Rows are one point carried round by a steady rotation, each followed by how many ticks it has turned.
The counts run from 0 to 1031.
[105  95 163 127 130 114 128 133 148  83 174  91 116 126 164 136 150 160
 136 154 121 130 148 134 136  68 128 120 102 101 102 154 123 142 202  82
 130 134 183 133  84 104 160 118 100 123  83 160 157 147 145 117 104  78
 136 135 161 153 113 108 162 123 148 132 143 109]	314
[183 110 144 150 151 149 108  86 167  91 167 130 122 104 106 134 132 116
 189 143 107  84  89 155 160 134 138  83 169 105 106 129 142 110 134 134
 135 129 122 160 132 104 114 135 130 137 163 113 144 132 141 134 125 168
 139  99 116 104 122  95 125 176 147 124  62 135]	168
[104 137 135 136 139 139  85 107 133  64 113 122 109 116 157 127  98 135
 218 128 114 123 110 126 158 123 153  76 152 117 131 131 125 106 133 132
 136 107 151  81  99 147 114 129 100 150 109 103 149 123 122 146 119 137
 161 142 131 107 105  91  68 130 122 121  73 160]	614
[156  87 143 161 110  95 121 117 145 101 104  80 117 128  31 104 157 139
 126  95 140  98 116 156 103 154 114  76 106 122 116 132  82 116  96 167
 114 147 161 153  99 122 102 142 121 134 140 118 101 128 126 161 104 161
 141 169  90 125 133 136 108 141 118 155  93 121]	739
[129 124 135  77  96 136 156 127 116 131 160 143 145 137 192 153  99 116
 173 139 133 123 134  97  47 132 104 132 128 120 173 110 125 139 179 139
 156 160 126 125 119 147 169  99  96  96  86 141 164  99 124 122 132 132
 146 136 155 149 122 118 181 153 126 102 164  99]	466
[103 149 120 109  96 168 140 145 104 162 102 120  76 139 187 124  85 109
  84 101 149 158 108  78 105 116 128 178 110 117 166 100 116 166 103 124
 122 170 145  99 117 133 157 123 147  93  96 137 137  98 122 124 135 120
 161 172 122 138 146 156 127 121 186 132 174 144]	334
[ 81 166 165 148  88 161 138 103 112 110 109 109  95 100 150 134 104 165
 151  87  88 124 145 115 119 105 114  81  79  97 130 121  86 129 111 151
 144 131 139 106 115 154 141 109 115 113  81 105 150 141 138 100 107 114
 172 168 150 125  86 103 107 117 123 110  84 113]	246
[114  92 111 154 133  99  99 184 124  83  86 138  94  71 124 111 142 114
 143 112 130 148  80 138 167 124 146 119 119 122 125 167 122 104  92 139
 135 125 168 110 131 115 101 132 174 135 181 133 122 145 119 134 130  92
 153 143  79 105 170 143 100 132 173 143 123 133]	1005
[107  75 179 148 109 133 119 128 160  91 131 113 102 151  97 112 173 136
 156 128 105  75 145 146 130 119 105  84 144 116  92 118 102 113 152 108
 159 157 154 159 108 138  95  81 112 134 127 135 110 174 184 132 150 117
 145 131 136 174 114 138 132 149 102 134 125  75]	498
[113 109  94 113  98 101 129 147  57 106 100 140 117 101 159 149 125 148
 190 131 114 128  67 118 121  68 144 121 154 112 152 131 142  94  97 145
 146 114 139 120 160 129 119  88 144 112 154 120 146 166 152 127 108 115
 171 151 143 159 139 102 162 130 132 135 189  98]	198
[ 74  79 161 114 162 128 129 168 152 110 118 141  93 125 137  92 148  94
 126 150 121  98 107 145 186 125 119 129 139 117  87 151 107 129 132  74
 141 144 169 111 128 118  93 119 146 132 141 142 113 153 178 120 164  66
 144  99  98 133 166 118  85 114 107 129 113 129]	940
[125 146 156  99  70 157 154 104 107 149 130 130 120  63 144 128  99 149
  95  86 137 116  92 125 116 116 160 153  83 115 165 108 101 103  87 148
  85 174 143 127 145 157 129 106 110  83 145  97 165 148 152  92 116 135
 161 100 109 134 143 111 172 130 127 152 129 113]	270
[110  78 149 142  83 130  88 146 148 115 109 109 134 161  90 113 136 161
 147 111 140  99 154 128 123 176  93  95 129 135 108 128 102 114 110 128
 122 155 154 153 110 165 102 107  99 137 116 122 118 136 159 162 162 112
 151 156  91 153 120 160  55 161 102 110 118  91]	368
[110  84  96 152 128  91 123 173 137  46 115 140 115 104 137 124 150 110
 181 130 130 136  95 158 144 116 118 115 143 108 112 138 162  75 138 129
 157 105 153 102 135 111 122  98 182 132 144 178 127 173 131 119 127 108
 125 106 106 120 156 124 111 164 165 104 148  93]	565
[ 88  88 147 127 104 139 118 159 177  71 135 142 110 128 131 103 148 116
 147 141 128 107 128 152 146 143  97 120 153 109  84 117 148 102 144  94
 142 130 156 122 120 134 101  94 164 111 120 169 120 183 181 114 143  97
 124  70 130 165 154 137 120 163 112  99 126  81]	937
[137 129 160 120 152 139 113  98 124 119 150 122 159  88 185 134  96 155
 169 164 117 119 101 105 152 118 174  75 117 117 127 143 108 128 122 160
 126  93 144 124 109 140 162 172 110 116 137  81 175  77 110 117 131 104
 162 141 118 116 136  83 120 132 163 130  66 158]	793
[165 132 124 137 101 137 148 106 144 109 115 114  82 147  90 136 105  78
 130  84 140 113  89 131  78 145 100 122 155 123 140  76 142 131 113 152
 125 166 115 135 118 120 121  96 170  91 152 151 104 124 126 142 101 219
 131 140 132 116 137 145 162 171 169 120 146 115]	408
[150  90 117 132  81 131 137 124 137 128 112 104 109 156  69 105 164 159
 117 109 165 105 129 172 100 128  85 162 116  96  98 122 126 116 101 106
 118 167 157 161 147 107 119 100 137 108  93 168 137 166 191 154 115 146
 131 104 101 170 114 136 108 145  97 128 153  77]	627
[147 134 137 173 101 137 134 130 133 123 115 124  95 113 104 147  95  64
 130  78 106  86 117 121 100 147 119 115 122 148 170 121  90 148 132 175
 137 185 122 159 152 116 108  95 128 138 164 119  99 123 118 128 155 185
 159 184  81 115 128 124 109 158 156 138 143  80]	586
[134 134 190 134 109 162 136  63 143 143 139 104 113 106 140 114 140 186
  96 119 116 104 129 128 109 110 151  83 105  95  90 120  87 139  82 152
 136 141 157 147 100 150 152 142 130  70 124  90 153 109 150 101  97 121
 153 141 145 168 133 112 166 133 113 137  81 114]	424
[100 125 104 100 119 104 123 162  85  90 134 153 104  87 190 151 109 137
 186 140 130 158  78 118 147  71 138 150 141 110 147 149 167  94 133  91
 131 109 140  87 135 127 142 117 138 114 136 141 178 150 148 128 102  96
 152 108 140 119 145 105 165 124 150 115 171 118]	200
[134 106 176 142 140 112 111 129 174  99 121 132  99  91 149 117 158  95
  97 110 132 105 122 167 139 103 158 140 127 149 112 196 105 134 140  85
 138 169 169 140 115  95 108 143 143 116 168 159 155 131 147 119 139 119
 122 100  70 122 148 104  99 122  92 159 132  88]	761
[126  97 127 110 145  98  99 126 135  79 107 113 134 181 154 124 127 137
 224 155 152 136 125 113 103 128 120  98 167 120 111 147 137 119 149  89
 161 108 155  84  85 134 140 134 120 128  91 151 162  84 122 174 120 131
 130 137 133 127 114 107  85 141 108 106 122 156]	987
[144 131 154 107 120 128 132 121 178 126 182 118 131 107 136 147  84 112
 111 113 147 105 146 135 108 168 113 148  88 148 145 145  97 154 178 103
  73 182 138 151  87 122 153 156  68 121 113 136 171  87 102 128 127 137
 134 110  90  77 137 123 133 145 130 115 102 126]	31
[156 111 139 117 144  89 137 118  85 171 136 120 110 170 131 177  79 139
 137 120 118  85  99  90 115 114  94  92 134 140 113 138  98 150 105 116
 118 141 110 156 147 131 118 142 122  88 175  92 127  71 146 153 128 130
 180 190 119 121 132 108 144 129  98  98 142 106]	659
[149 106 137 108 111 137  90 136 154  91 134 158 115 112 146 139 128  85
 218 127 117 115 112 102  98 148 132 125 198 149 177 104 139 100 156 121
 159 166 124 129 111 143 123  90 104 140 143 119 136 125 128 170 145 179
 147 121 124 115 133 158 137 183 137 112 138 128]	280
[136  79 123 136 126  93 109 138 136 103 105 114 141 125 103 113 146 140
 126 134 168 101  91 181 157 120 144 152 139 130 106 162 124 103 116 102
  87 131 177 132 146 100  83 140 135 125 152 155 145 159 173 151 137 123
 120  89  56 133 154  98  82 138 101 157 152 111]	631
[138  91 141 131 124 156  89 151 186 120 144 121 119 133 107  79 145 125
 133 134 162 125 144 153 120 191 103 144 115 102 104 151 122 147 127 123
 137 160 162 144  91 119 145 171 120 150  73 163 148  98 134 155 152 112
 134 105  92 128 135 155  65 160 150 123  67 141]	364
[138 130 116 141 167  97 142 138 121 129 117 138 106 134 149 151  64  60
 143 109 117  99  53 122 160 147 115 108 138 138 130 143 119 145 128 133
 109 130 114 102 157 108 104 145 155 118 183 120 125  81 117 130 150 152
 145 142  82  64 157  77  85 136 147 104 118 137]	1029
[108 121  97 124  76 109 140 135  88  66 144  98 145  75 132 143 109 166
 171 128 136 132  97 152 129 100 129 103  90  86 149 122 146  97 144 158
  92 104 152 118 137 126 126 109 105 132  99 130 159 182 130  97  89 109
 154 119 148 132 135  68 160 137 144 126 134 104]	378
[132 114 111 121 145 135 178 128 135 121 154  99 102 135 135 127 106 102
 116 119 150 134  84 110 123 143  83 121  99  87 113  89 132 159 135 142
 118 126 125 100  97 108 180 144 184  86 104 144 126  94 112 122  89 128
 124 132 138 100 153 128 175 140 220 102 106 160]	227
[119 125 150  73 142 140 118 135 128 155 167 122 105 134 158 111 114 135
 142 160 160 125 112 116 120 171  94 148 125 107 119 131 114 165 133 100
 112 142 144 111  72 144 153 186  90 110  75 116 172  64 135 160 112  99
 160 117 134 117 146 126 128 114 109 109  78 180]	729
[104 102 165 105  97 141 157 158 114 138 145 124  96 119 170 142 137 127
 111 126 112 121 155  90  89  79 107 153  93 124 166 125  95 153 168 109
 164 181 154 146 115 134 166  86 112 102  91 135 139 132 138 110 135  94
 152 153 144 160 124 145 192 126 153 124 176  92]	1016
[124 130 123 106 104 146 132 142 100 142 102 111  89 135 165  98 128 138
  82 128 175 154 115 134 112 101 143 193  88 101 144 150 126 161 104 105
 125 161 177  98 120 108 155 151 137  95  64 165 173 106 140 134 125 100
 150 143 112 159 138 116 101  99 146 154 160 148]	884
[175 135 137 142 133 118 158 100 139 107 148  79  87 104 100 138  96  78
 112  95 151 125  82 151  98 131 125 129 112 118 161 117 126 152 156 158
  91 162 136 139 108  79 141 141 134 123 131 145 139 107  87 132  93 199
 122 133 111  87 140 102 163 141 178 166 128 147]	405
[148 101 125 168 114 141  94 145 199  75 153 113 108 109 129 105 118 111
 130 145 150 153 121 132 136 164 132  94 139 111 100 124 156 138 128 147
 140 122 156 130  74 126 155 164 174 115 130 159 121 112 105 140 121 127
 124 129 119 132 161 170 120 187 204 104 100 141]	671
[141  87 112 118 147  77 125 142 117  97 110 141 164 101 169 159 100 111
 179 127 117 104  76  96 158  97 164 124 132 156 156 133 122  80 156 120
 118 120 136 107 142 116 128  92 126 117 188 102 148 126 107 131 141 134
 131 137  73  77 138 110 129 156 173 123 146 125]	898
[151 122 130  77 147 134 152 136 126 143 170 155 121 106 182 130 124  94
 155 159 141 142  84 125  89 142 115 155 127  92 139 146 148 152 144 130
 152 133 129 111 118 108 191 163 147  98 103 151 179  71 113 128 111 118
 132  90 128 113 158  98 177 142 166  98 113 157]	907
[151 124 152 176 121 153 122  95 149  90  82 119  80 108  98  98 179 123
 153  66 109 124 136 152  96 109 138  93 116 101 119 142  95 123  74 161
 190 157 149 122 110 110 137 115 164 124 119 141 130 125 120 141 106 163
 126 154 103 112 105 122  82 120 141 129  76 114]	431
